Named moves come first, each a turn or a mirror and shown by rows before and after it. Which of them, in which order, take the first row of each pair that follows to the second? Write the first one first, as in the answered first pair.
luzus (before -> after):
-129	48	-26	328	121	-91	78	-148	232	112	-126	-96	-139	72	-176	38	156	279	-113	53	-125	-54	88	-86	-92	22	-23	-130	-459	50 -> -180	-127	-72	245	170	-250	60	-279	215	199	122	-37	-150	97	-116	149	143	-2	-35	172	-58	-39	18	-277	-307	242	108	-60	-172	-50
-20	-161	10	137	-2	-47	-74	-124	4	90	176	3	-81	21	-43	104	-93	-163	59	65	-36	91	-56	-94	-224	11	-25	78	65	-101 -> 38	4	46	251	-26	37	-51	-12	-12	10	-99	-19	-98	-11	-78	-5	-71	92	-24	-101	-143	59	-14	87	-39	-169	-186	-27	-201	-10
54	69	-59	-60	89	27	24	-63	-43	-94	76	-9	25	-110	51	12	-4	-51	-22	-69	130	-36	21	-87	-35	66	69	151	118	-63 -> 64	128	-51	-3	43	42	77	-13	-56	-157	-56	-5	35	-111	32	-55	22	91	-40	-116	113	-20	17	29	72	-31	-5	86	-5	-51
Gesi (before -> after):
135	-165	-97	-173	-8	-244	-53	-39	-51	-58	1	-51	176	379	28	171	-21	-279	42	119	24	33	52	82	-89	199	-111	6	285	17 -> -124	171	-92	-77	-99	-127	224	-109	-136	-169	-23	-10	51	-26	87	66	75	-5	-6	-210	209	-251	35	17	232	270	361	-53	91	39
-262	34	-167	-308	21	94	465	100	-59	-226	106	-112	112	-103	188	-134	-96	-81	-44	-184	278	-102	81	124	406	-168	263	192	-72	278 -> -41	-69	-84	-153	15	167	244	221	90	-152	-200	-266	225	156	54	-152	-163	3	-68	-64	-56	78	149	281	260	-515	-274	116	-298	277
126	-136	-139	-51	41	-117	-63	-28	24	-89	50	-129	145	117	137	63	-16	-188	-23	-21	73	58	-48	-108	-12	103	53	197	32	153 -> 6	88	-150	27	-62	-29	12	-106	-13	-157	3	-102	72	-91	92	-49	9	-32	-88	-180	109	-76	-59	-63	208	61	179	109	-139	191
-46	57	-47	52	263	119	-95	34	115	229	13	125	-244	-45	-373	-104	-121	327	3	121	0	96	-247	54	-119	-117	199	94	71	-40 -> -55	-4	-86	37	320	83	-130	18	98	240	40	68	-244	-21	-339	-93	-176	214	28	149	-14	140	-221	31	-232	-79	174	126	101	-7
Vusoz (before -> after):
33	191	-117	-27	237	3	246	2	-107	-89	-201	51	-295	-77	162	-59	-78	54	-89	-22	170	-237	168	86	296	-99	187	25	-130	-15 -> 50	138	-185	-192	261	-72	192	57	-111	-74	-187	92	-203	54	242	-22	-88	-76	-90	70	222	-200	189	117	296	-76	190	21	-48	-9
-57	-409	52	192	-163	-177	-187	-266	231	299	20	-39	-240	-17	-274	181	91	-152	131	145	-170	120	-129	-18	-154	26	-57	-117	73	-41 -> -138	-325	143	273	-189	-128	-107	-351	168	291	42	-13	-308	-168	-271	142	114	-38	138	65	-146	46	-117	-19	-90	67	83	-131	-22	-89
89	-12	85	-79	-110	156	-162	11	-18	-87	-48	-167	-41	-133	16	-265	-121	80	101	-206	-88	159	-205	-23	-235	-201	-365	-191	-181	66 -> 64	78	100	-70	-153	207	-137	13	-63	-119	-31	-118	-83	-263	14	-318	-87	116	69	-278	-44	120	-210	-48	-147	-165	-180	-229	-206	66
Pairs:
Each pair is 2 to 3 moves apart.
-161	43	88	281	-117	-107	71	-211	-50	217	52	-79	-103	-235	-229	-10	-98	239	80	-120	176	-65	-70	-140	-88	163	50	-196	-26	-193 -> 61	-253	-6	105	-20	-201	-146	-106	17	295	66	-137	90	119	-169	128	-133	-73	109	144	55	137	-67	-92	-293	112	-246	-124	191	-162 -> Vusoz then Gesi then Gesi
-64	195	-7	-105	-2	146	114	106	-74	-125	-26	-21	3	-73	35	-126	42	152	-64	-170	113	-138	13	54	247	-87	186	-25	-93	55 -> -16	27	-87	-294	8	67	34	130	-91	-114	115	24	84	36	122	-30	103	-49	-81	-35	164	-135	0	24	149	58	193	55	128	90 -> Vusoz then luzus
122	-157	-266	-386	62	20	-24	188	12	50	-359	5	242	312	136	-146	105	-23	25	222	-146	43	5	251	118	-200	-290	-1	-188	198 -> -120	59	-331	-397	-42	111	198	101	-122	-33	-276	112	141	-67	153	-254	162	136	-55	-22	47	-222	-35	178	394	-29	221	-23	-208	198 -> Gesi then Gesi
-67	-252	306	-154	-13	-143	-15	-140	-187	244	286	-43	-136	104	-3	25	-154	-367	-28	326	119	176	-154	-79	-187	121	231	177	306	151 -> -114	114	420	138	-152	157	144	-21	-168	84	-200	-129	-257	-111	-86	-173	-86	157	-137	9	-40	47	-39	171	222	-329	83	-100	-372	246 -> Vusoz then luzus then Vusoz
390	-180	-69	-432	84	261	1	-29	-160	-7	-31	-18	49	406	155	124	26	-55	-13	31	65	31	-53	-6	12	199	-120	-98	284	309 -> 366	-254	22	-286	101	247	-55	-71	-90	58	80	-26	-32	396	77	183	-32	-106	84	113	32	112	-118	-15	-132	229	-194	-61	377	228 -> luzus then Vusoz then luzus
